cols: Q N S X W F Z Y B V
nugu: [ 43.8   8.2   6.4  51.9  11.4  -0.4  17.4  19.5 -42.6 -26.3]
kam: [ 62.1 -30.5  11.5 -22.1  47.8 -12.8  -5.2   3.8 -11.6 -14.4]
buba: [ 90.0 -18.1  43.5  15.9  27.4  -7.5  -2.4   5.6  -6.9   1.9]
tar: [ 49.0  17.0  11.9  51.0  12.2  -2.6   6.7  27.5 -41.3 -15.0]
zuvu: [ 76.8 -23.8  15.2 -13.6  35.7 -20.6  -4.3   8.3 -16.9 -13.9]
nufib: [ 67.3 -16.7  20.7  16.5  30.9  -3.4  -4.9  -4.9 -10.5  -0.6]
Kulan: [51.3 -6.8 22.9 65.7 12.2  9.4 46.6 -2.6 -4.2 -4.9]
tumat: [ 58.6   4.0  -5.4  -4.2  15.9 -19.1  10.1 -20.3 -23.7 -42.8]
down: [-12.8  -7.5  -2.6 -20.6  -3.4   9.4] | F
down: [-13.9  -0.6  -4.9 -42.8] | V
down: [-13.9  -0.6] | V

cols: M G A R C T P H
linub: [-23.7 -16.4   9.3 -16.5 -81.2  12.3 -53.3 -26.4]
zuvu: [-75.8  15.4   1.8 -97.6 -20.0  64.0  -9.4 -32.3]
Kulan: [ 12.3 -26.3 -16.5 -81.2 -53.3   9.3 -16.4 -23.7]
perm: [-81.2 -53.3 -26.4 -23.7 -16.5 -16.4   9.3  12.3] | linub
down: [-16.5 -97.6] | R
perm: [-81.2 -16.4   9.3  12.3 -16.5 -23.7 -26.3 -53.3] | Kulan
down: [-26.4 -32.3] | H
down: [9.3 1.8] | A
perm: [-26.4 -53.3  12.3 -81.2 -16.5   9.3 -16.4 -23.7] | linub
at: [-75.8  15.4   1.8 -97.6 -20.0  64.0  -9.4] | zuvu, 1

cols: E K L D J U
nufib: [ 16.7  21.7 -24.4 -41.1  24.4  16.7]
tumat: [ 16.7 -41.1 -24.4  16.8  21.7  24.4]
zizab: [-58.6  46.1 -58.6  32.1 -76.3 -72.1]
linub: [-58.6 -76.3 -72.1  32.2  46.1 -58.6]
buba: [-58.6 -76.3 -72.1  32.2  43.3 -58.6]
perm: [-58.6 -72.1  46.1 -58.6  32.2 -76.3] | linub
at: [-72.1  32.2  46.1 -58.6] | linub, 3
perm: [-72.1 -76.3  32.1 -58.6  46.1 -58.6] | zizab
perm: [ 16.7  24.4 -41.1 -24.4  21.7  16.7] | nufib
perm: [ 46.1 -58.6 -58.6 -76.3 -72.1  32.2] | linub
down: [46.1 43.3] | J

cols: felod pobad Riki lomeb
Kulan: [ 76.3 -60.5 -79.2  -6.6]
nufib: [ 76.3 -60.6 -79.2  -6.6]
nugu: [ 76.3 -60.5 -79.2 -27.2]
tar: [ 76.3 -60.5 -79.2 -68.2]
kam: [-60.5  76.3 -60.5 -48.2]
at: [-60.6 -79.2  -6.6] | nufib, 2
perm: [ -6.6  76.3 -60.5 -79.2] | Kulan
[ 76.3 -60.6 -79.2  -6.6] | nufib
[ 76.3 -60.5 -79.2 -27.2] | nugu
perm: [-60.5 -79.2 -68.2  76.3] | tar
[ 76.3 -60.5 -79.2  -6.6] | Kulan

cols: vikel buke saso Ruro Soki
zizab: [-56.4  67.9   7.3 -10.0 -75.4]
Lam: [-54.6  60.6 -43.7 -28.4 -34.0]
buba: [-42.8  67.4 -45.7  -6.4 -49.5]
linub: [-61.0  57.3  72.2 -26.0 -68.4]
nufib: [-54.8  62.2 -41.6 -27.6 -37.6]
nugu: [-61.9  56.6  72.0 -25.7 -70.0]
tumat: [-37.6  35.9 -45.6 -28.7   5.1]
tar: [-61.9  56.6  34.0 -18.5 -59.8]
[-61.9  56.6  72.0 -25.7 -70.0] | nugu
down: [-61.0 -54.8 -61.9 -37.6] | vikel
down: [-26.0 -27.6 -25.7] | Ruro
down: [-56.4 -54.6 -42.8 -61.0 -54.8 -61.9] | vikel
at: [-45.7  -6.4 -49.5] | buba, 3

